128 stands for zero in the data rows.
Here is a table of points, one per row:
[ 47 137 109 139 119 130  75 122 166 126 170 148  99 128 116 143 121 150
 110 183 134 129 124  88 126 136 122 133 204  83 104  64 106 126 110 182
 121  64 162 131 117 121 100 105 105 130 114 108  94 136  99  52 161 136
  96 128 155]
[117 150 166 156  84 154  92 153 151 121 135 157 175 158 132 175 160 130
 132 101 143 124 118  95  85 137 115 159  52 126 106 129 133 149 112 173
 131 154 104 132  88  94 131 125 165 101  27 111 115 137  67 165 142  68
 151  88 112]
[ 83 125 155 140  96 116 161 154 136 145 113 109 120 107  93 123  97 102
  98  99 116 141 153 138 145 117 168 255 120 141 128  92 133 112 117  92
 140 170 142 113 133  94 119  84 116  88 158 133 136 104 129  97 104 127
 123 152 145]
[126 103 153 124  99  91 164 115 114 150 154 149 125 139 112 171  91 101
 170  41 129 149 110  78 183 116  98 148 153 180 164 159  88 129 127 168
 124  83 136  52 145 153 110 147 150 220 123 159 117 140 104 129 135 138
 132 108 117]
[148 191 128  76 153 170 142 131 122 111 194  68 142 148 150  88 157 112
  89 167 159 146 118 116 123 137 122 158 109 181 115 100  83 138 156 144
 121 114 102 128 156  79 159 112 116 191  95 180 121 150 215 112 127  98
  98 112  99]
[114 159 156 152 117 136 113 104  76 162  77 125 142  80 102 116 115 129
 161 112 145 128  79 150 111 136 122 153 142 107 152 169 113 144 116 134
  67  87 110 183 167 117 139 159 124 109 155  44  93 145 154 115 135  99
  85 127  16]
[126 113 161 135 127 141  93 128 115 137 167 126 101 101  91 106 121 165
 124 167 119 127 106 137 125  32 129 117 125 163 125 112 137  85 150  43
 163 111 111 132  87 135 129 138 255 170 143 105 124  93 117 131 156  95
 116 130 119]
[109 155 118  94 124 143  83 100  72 101 110 141 146 162  94 116 182 150
 147 108 171 146 141 105 110 155 126 103 127 148 154 114 141 163 128 113
  82 156 124  94 114 136  77 120 183 104 148 165  57  94 128  88  40 157
 140 177 140]
[136 149  61 134 161  92 136 155 155 155  97 153 129 147 124 114 161 206
 191 112 117 157  95 125 152 136  90 132 131 124  72  80 161 113 102 113
 115 163 150 113 138  59 127 139 113 196 124 120 200 119 109 131 117 123
 129 182  75]
[187 172  99 147  91 132  95  91 139 108 114 136 148 138 135  47  61  52
 127 142  55 141 122  99 145 135  61 113 134 145  83 129 116 112 169 142
 143 136 155 113 153 110 150 137 147  85 162 114 124 134  99  94 103 102
 185 131 136]
[142  55 110  84 144 160 125 119 106 134 127 130  91 184 116 137  93 144
 127 109 137 161 150 136 159  90 159 116 122 104  81 187  64 128 171 159
  95 150 177 139  88  73 164 128 146  66  99 123 152  90 131 119 122 149
  73 125 112]
[115  73 145 109 160 152 123 122 185  95 101  65 148 109 168 130 148 140
 142  97  52 130 172 122 135 123  88 114 130 119 153 102 108 239 154 104
 147 127 118 119 132 133  99  91 149 152 127  51 156 163 133 109  96 132
  99 108 136]
[126 107  70 159 139 132 143 147 137 124 110 140 121  60 169 142 128 157
  75 126 147  94 136 185 132 135  78 144  58 122 177 153 118 139 144 168
 122 135 115 135 126 137 145 157 172 130 137 197 140 121  99  26 163 161
 142 128 104]
[135 128 174  39  74 147 116 136 143 186 182 144 144  81 180  99  79 164
 175 113 109 156 125 131 109 137 106 102 140 115 138 121 161 124  78 134
  98 180  81 159 143 140 155 127 116 110 151 179 140 122  97 124 122 131
  75 106 162]
[130 163 135 136 107 137 113  33 136 103 122 122  33 160 147 134 185 153
 172  87 165 140 174 147 119 103 127 149 137 134 124 140 166 110 133 124
 211 109  89 135 163 106 137 189 103  97 132 129 156 172 122 103 120 140
 127  98 153]
[123 136  55 166 110 193 117 123 101 176 110 108 172 112 138 129 119 120
 123 136 161 107  64 124 179 147 148 143 135 115 142 179 122 147  86 128
 178  92 118 160  98 103 145 131 147 164 128 111 148 129 133 155  64 141
 118 124 237]
[114 123 143 123 159  60 169  61 129 108 140 187 148 103 139 123  95 114
 106 185 164 101 145 132 152 138 103 115 156 148 149 146 129 173 100  88
 124 132 106 142 159  28 102 103 140 112  93 126 130  80 112 176 138 176
 141  79 118]
[178  74 125 114 135  50  75  91 200 147 114 118 154 147  98 154 132 113
 106 121 161 133  58 135 104 170 119 121  99 148 159 153 134 100 161  94
 171 180 148 141 114 137 124 122  74 150 130 115  76 118 145  93 136 109
  70 109 149]
[214 144 119 112 143 105 133 123  85 188  91 183 144 125 120 162 125 113
 118 138 150 134 186 155 110 152 151 120 137 105 144  60  56 162 108 101
 152 103 133 105 137 135 125 136 156 104 137 139 150 174 115 140 177  57
  90 166 164]
[176  20 165 200 140 164 164 111 140  98 148 100 134 122  82 146 130 126
 167 164 139 163 115 113 107 183 147 106 144 139  90  97 138 109  65 133
 145 119 118 165 161 138 152  93 160 112 132 176 134 149 127  97  92 135
 158 126  93]
[166  95 150 140 129  76 124 146  98  95 146 179 126 121 168 111 154 110
 104 122  97 127 105  86 100  97 160 138 163  99 195 109 162 109 187 217
 156 131  93 172  99  80 119 121 138 135 142 131 144 153 160 151  89 139
 120 195 120]
[169 111 117 131 153 149 113  88 159 108 128 107 142 102 167 142 192 132
 153 166 104 146 100 117 212  85 135 177 141 123 168  91 126 149 112 124
  88 120 142 121  78 155 163 173  90  88 154 166  71  97 101 192 156 109
 144 130 111]
[140  96 119  97 118 137 136 135 121 149 123 107 127 150 115 139 172  88
 173 109 122   0 137 108 111 119 101 136 172 157  81 111 124 110 129 128
 107 142 114 135 122 127 144 123 126 116 133 135 129 127 134 122 142 150
 119 144 125]
[140 149 132 153 173 184 112 139 107  79 105 125 154  99 103  78 110 136
 154  56 139 137 141  98 188 161 166 100 135 161 127 119 155 111 136 146
 157 161 109 147 108 127  74 103 109 111 119 129 130 115 153 118 255 148
 114 139 149]
[ 29 104 124 137 125  68 161 115 124  95 105 106 164 145 183 101 105 121
 143  96 120 127 143 128 114 144 140 100  86 130 107  97  71  66 123  88
 104 103 148 210  83 121  99 196 131 130 143 169 121 154 144 145 118  88
 131 116 153]
[132 159 126 125 153  86 169  82  62  96  89 134 134 139 154 115 138 131
 116 134 146 144  87 137 142 106  95 156 142 101  89 104 143 106 158 134
 106 136 106 145 118 255 158  44 130 135  60 117 169 125 104 118 113 140
 105  98 146]
[131 111 157 118 161 186 115 161 170 118  91 178 135 162 180 101 140 124
 165 151 152 124 142 207 121 162 144 145 136 108 150 129  98  24 167 132
 101 100  97  66 148 112 127  80 129 164 159  91  99 134 109 153 113 147
 156  91 142]
[146 179 212 156 140 156 111 138 151  90 118 128 113  96 133 178 100  84
 130 107 180 113 116 183 131  42 106  74 104 142 118 100 138 142 109 142
  95 132 222 153 134 108 127 109  88 155 139 133 144 129 135 119  99 136
 135 166 162]
[129 131 138 120 108 129 105 136 125 160 125  91  71  98 119 131  91 118
 167 173  95 126 159 148 143 191 118 121 105 153 184 110 131  97 163 108
 128 102 133 136 126 149 122 152 105 121   0 120 131 110 138 152 103 160
 144 206 123]
[135 187 115 111 113 125 200 106 220 124 143  78 180 127  65 123 129 149
 104 132 157 109 155  98 144 106 185  88 142  88 183 160 104  80 148 143
 122 141 112 136 143 151 124 140 140 118 131 108 164 127  62 121 104 113
 127 152 107]
[116 102 170 182 141 117 194 108 131 129 130 148 117 131 100  98 132 167
  86 134 106 120 161 130 133 146 118 112 112 114  94 154 157 151 126 155
  73 154  91  85 137 126 196 186 118 163 121  86  75 110 163 125 145  85
 124 170 215]
[160  99  86 105  93 130 123 176 139  92 163 137 153 158  74 105 110 129
 100  78 157 141 146 125 122 115  84 135  95 100 124 113 203 148 156  68
  83   5 100 138 131 124 145 114  94 106 136 129 128 155 123 149 140 156
 132 134 136]
[100 131 111 130 135 122 120 156  66 144 151  81 155 179 139 252 136 152
 111 140  92 157 135 129 164 107  77 100 129 148 140 125 116  81 144 126
 132 154  87 163 212 110 123  97 110  89 163  97 107 117 131 132 155 127
 175 148 155]
[130 136  97 129 158 146 135 199 137  78 124 168 148 171 125 115 139  63
 155 129  80 149 129 137  88  66 130 142 168  92 161 170 115 131  58  81
 148 148 121 136 173 154 125 181 119 137  64 139 118  85 159  82 134 125
 113 122 135]
[127 128 166  87  49  89 152 162  96 123  88 106 146 113 111  94 209 106
 123 175 114 164 113 142 112 122 156 109  85 133  87 137  77 150 106 137
 165 119 140 115 119 120 137 139 106 149 151  95 121 127  86 116 175 235
 142 143 136]
[ 93 157  65 158 112 107 136 107 156 119 206 171 108 144 102 138 118 104
 233 152 120 130 147 158 100 133 149 140  61 136 136 125 110 181 147 166
 132 144 133 149 134 181 146  81 140 134 183 104 139 104 183 166 151 138
 128 137 131]
[158 163 170 122 172 131 134 150 130 137 134 145 103 211 100 123  78 204
  99 158  76  93  73 128 133 142 161 164 109 154 152 123 123 156 112 126
 101 141 158 155 120 152  99 171 132 111 142 124 138 213 131 127 130 189
 157  81 139]
[139 113 103 137 127 143 167 116  76 159  99  75 145 124 148 110 123 162
 149 157 129 128 167  90  29 114 141 141 134 119 173 148 200 126 160 142
 124 123 249 124 158 112 123 109 124 160 127 147 109 111 105 151 162 108
 134  80 148]
[115 129 139  87  96 123 135 140 129  80  98 117 178  92 103 158  82 191
 134 152 147 112  98 155 108 126  98 123 151 107 114 111 131 127 126 170
 186 114 131  38 108 144 104 170 124  74 137 138 166  90 226 157 117 107
 146 101 115]
[ 87 139 131 169 174 139 145 165 104 175 184 104 118 146  95  96 165  55
  88  97 136 152 125 184 122 168  82  92 160 127 149  72 150 125 143 154
 152 156 149 111 104 138 135 176 128 101 147 119 147 112  97 170 109 157
  86  80 101]
[142 141  98 142  98  60  66 183 116  95 117  74 114 141 149 127  81 129
 123 132 167 124 208 142 170 125 158 111 168 122 128 128 161 129  71 139
 129 180 127 115  96 136 185 115 157 159 127 114  80 190 144 141 119 138
 140  98  90]
[ 48  93 119  83 140 168  78  99  93  85 111 174 124  96  92 152 129  85
  94 169 113 114 119  84 138 150 157 116  96 127 145 154 157 119 125  99
 121 162 136  91 155 137 178 139  97 156 146 142 196 192 105 144 137 100
 121 128 110]
[128 147 125 190 122 118 161 134 122 196 152 144 150 119 164 150 151 111
 145 167 112 145 149  99 127  97 137  92 117 153 119 183 154 105 135  79
 100 119 119  59  37 120 102 101  85  77 130 131 155 181 174  68 122 135
 119 112 111]
[ 89 142 160 112 225 129 117 129 149 172 123 111 147 146 179 141  69 114
 129 126 167 134 122  97  84 123 144 144 135 105  68 165 150 174 155 116
 193 107 100 116 123 159 151 145 124 126 149 157  95 119  95 144 135 156
 159 206  92]
[120 149 113 125 113 132 163 112 114 149 130 120  54 125 135 119 126 125
 107  75  74  90  61 126 148 123 178  64  73  26 133  94 123 129 106  97
 158 129 135  87 151 105 126  73 125 119 114 157  67 124 148 134 126 119
 151 109 102]
[147 136 131 105 127 152 134 127 142 137 136 124  72  96  83 123 158 118
 105 142 126 149 160 136 122 138  38 158 158  63  93 206 107 115 116 129
 127 170 127 177  86 143  39 100 129 168 143 158 110 172 150 183 136 109
 167 141 125]
[135 109 136 158 144 115  80 141  96 141 125 138 106 129 106  82 124 183
  91 110 109 104 167 129 107 107 145 107 120 177 140 151  70 145  95 149
 147  94  97 133 112 154 124  96  17 147 146 144 159  57  92 135  79  75
 156 107 106]
[136 131 103  55 168  89 113 106 141 140 168 107 118  84 147 145 162 102
  91  87  91 142 108 186 104 158 199 131 150 175  93 162 173 116  82 158
  86  83 148 124 124 130 109 131 168 111 115  90 154 115 131 115 140  98
 192 128 148]
[133  96 110 178  58 133 111 158 136 135 141 145 121 111 177 126 134 132
 103 140 164 124  97 150 148 122 196 117 167 138  65 131 126 181 210 103
  97 162 121 121 212 168  45 170 124 131 116 144 136 128 119 155 120 112
 121 115 122]
[138 162 129 122  93 155 159 165 182 124  72 169  62 133 180 172 143 131
  67 121 134 139 139  51 123 187 123 114 135 174 124 132 138 116 109 108
 130 105 157 154 129 165 160 122 160 121 167 101 133  60 163 159 125 130
  94 121 103]
Along one direction, these points spread out more than along any other. Take the direction at right angles to it along which they spread out most. Go by this last direction. How many in every 100 of the points above lie lower along it than each point below? Round to a whole number. More than half of the points above lie lower than the first one.
[214 144 119 112 143 105 133 123  85 188  91 183 144 125 120 162 125 113
 118 138 150 134 186 155 110 152 151 120 137 105 144  60  56 162 108 101
 152 103 133 105 137 135 125 136 156 104 137 139 150 174 115 140 177  57
  90 166 164] --> 44
[126 103 153 124  99  91 164 115 114 150 154 149 125 139 112 171  91 101
 170  41 129 149 110  78 183 116  98 148 153 180 164 159  88 129 127 168
 124  83 136  52 145 153 110 147 150 220 123 159 117 140 104 129 135 138
 132 108 117] --> 8
[133  96 110 178  58 133 111 158 136 135 141 145 121 111 177 126 134 132
 103 140 164 124  97 150 148 122 196 117 167 138  65 131 126 181 210 103
  97 162 121 121 212 168  45 170 124 131 116 144 136 128 119 155 120 112
 121 115 122] --> 20
[140 149 132 153 173 184 112 139 107  79 105 125 154  99 103  78 110 136
 154  56 139 137 141  98 188 161 166 100 135 161 127 119 155 111 136 146
 157 161 109 147 108 127  74 103 109 111 119 129 130 115 153 118 255 148
 114 139 149] --> 76
[114 123 143 123 159  60 169  61 129 108 140 187 148 103 139 123  95 114
 106 185 164 101 145 132 152 138 103 115 156 148 149 146 129 173 100  88
 124 132 106 142 159  28 102 103 140 112  93 126 130  80 112 176 138 176
 141  79 118] --> 24
[129 131 138 120 108 129 105 136 125 160 125  91  71  98 119 131  91 118
 167 173  95 126 159 148 143 191 118 121 105 153 184 110 131  97 163 108
 128 102 133 136 126 149 122 152 105 121   0 120 131 110 138 152 103 160
 144 206 123] --> 68
[140  96 119  97 118 137 136 135 121 149 123 107 127 150 115 139 172  88
 173 109 122   0 137 108 111 119 101 136 172 157  81 111 124 110 129 128
 107 142 114 135 122 127 144 123 126 116 133 135 129 127 134 122 142 150
 119 144 125] --> 58
[ 83 125 155 140  96 116 161 154 136 145 113 109 120 107  93 123  97 102
  98  99 116 141 153 138 145 117 168 255 120 141 128  92 133 112 117  92
 140 170 142 113 133  94 119  84 116  88 158 133 136 104 129  97 104 127
 123 152 145] --> 98
[126 113 161 135 127 141  93 128 115 137 167 126 101 101  91 106 121 165
 124 167 119 127 106 137 125  32 129 117 125 163 125 112 137  85 150  43
 163 111 111 132  87 135 129 138 255 170 143 105 124  93 117 131 156  95
 116 130 119] --> 26
[136 131 103  55 168  89 113 106 141 140 168 107 118  84 147 145 162 102
  91  87  91 142 108 186 104 158 199 131 150 175  93 162 173 116  82 158
  86  83 148 124 124 130 109 131 168 111 115  90 154 115 131 115 140  98
 192 128 148] --> 70
[ 47 137 109 139 119 130  75 122 166 126 170 148  99 128 116 143 121 150
 110 183 134 129 124  88 126 136 122 133 204  83 104  64 106 126 110 182
 121  64 162 131 117 121 100 105 105 130 114 108  94 136  99  52 161 136
  96 128 155] --> 74
[ 87 139 131 169 174 139 145 165 104 175 184 104 118 146  95  96 165  55
  88  97 136 152 125 184 122 168  82  92 160 127 149  72 150 125 143 154
 152 156 149 111 104 138 135 176 128 101 147 119 147 112  97 170 109 157
  86  80 101] --> 78
[120 149 113 125 113 132 163 112 114 149 130 120  54 125 135 119 126 125
 107  75  74  90  61 126 148 123 178  64  73  26 133  94 123 129 106  97
 158 129 135  87 151 105 126  73 125 119 114 157  67 124 148 134 126 119
 151 109 102] --> 96
[128 147 125 190 122 118 161 134 122 196 152 144 150 119 164 150 151 111
 145 167 112 145 149  99 127  97 137  92 117 153 119 183 154 105 135  79
 100 119 119  59  37 120 102 101  85  77 130 131 155 181 174  68 122 135
 119 112 111] --> 92
[148 191 128  76 153 170 142 131 122 111 194  68 142 148 150  88 157 112
  89 167 159 146 118 116 123 137 122 158 109 181 115 100  83 138 156 144
 121 114 102 128 156  79 159 112 116 191  95 180 121 150 215 112 127  98
  98 112  99] --> 0
[ 89 142 160 112 225 129 117 129 149 172 123 111 147 146 179 141  69 114
 129 126 167 134 122  97  84 123 144 144 135 105  68 165 150 174 155 116
 193 107 100 116 123 159 151 145 124 126 149 157  95 119  95 144 135 156
 159 206  92] --> 18
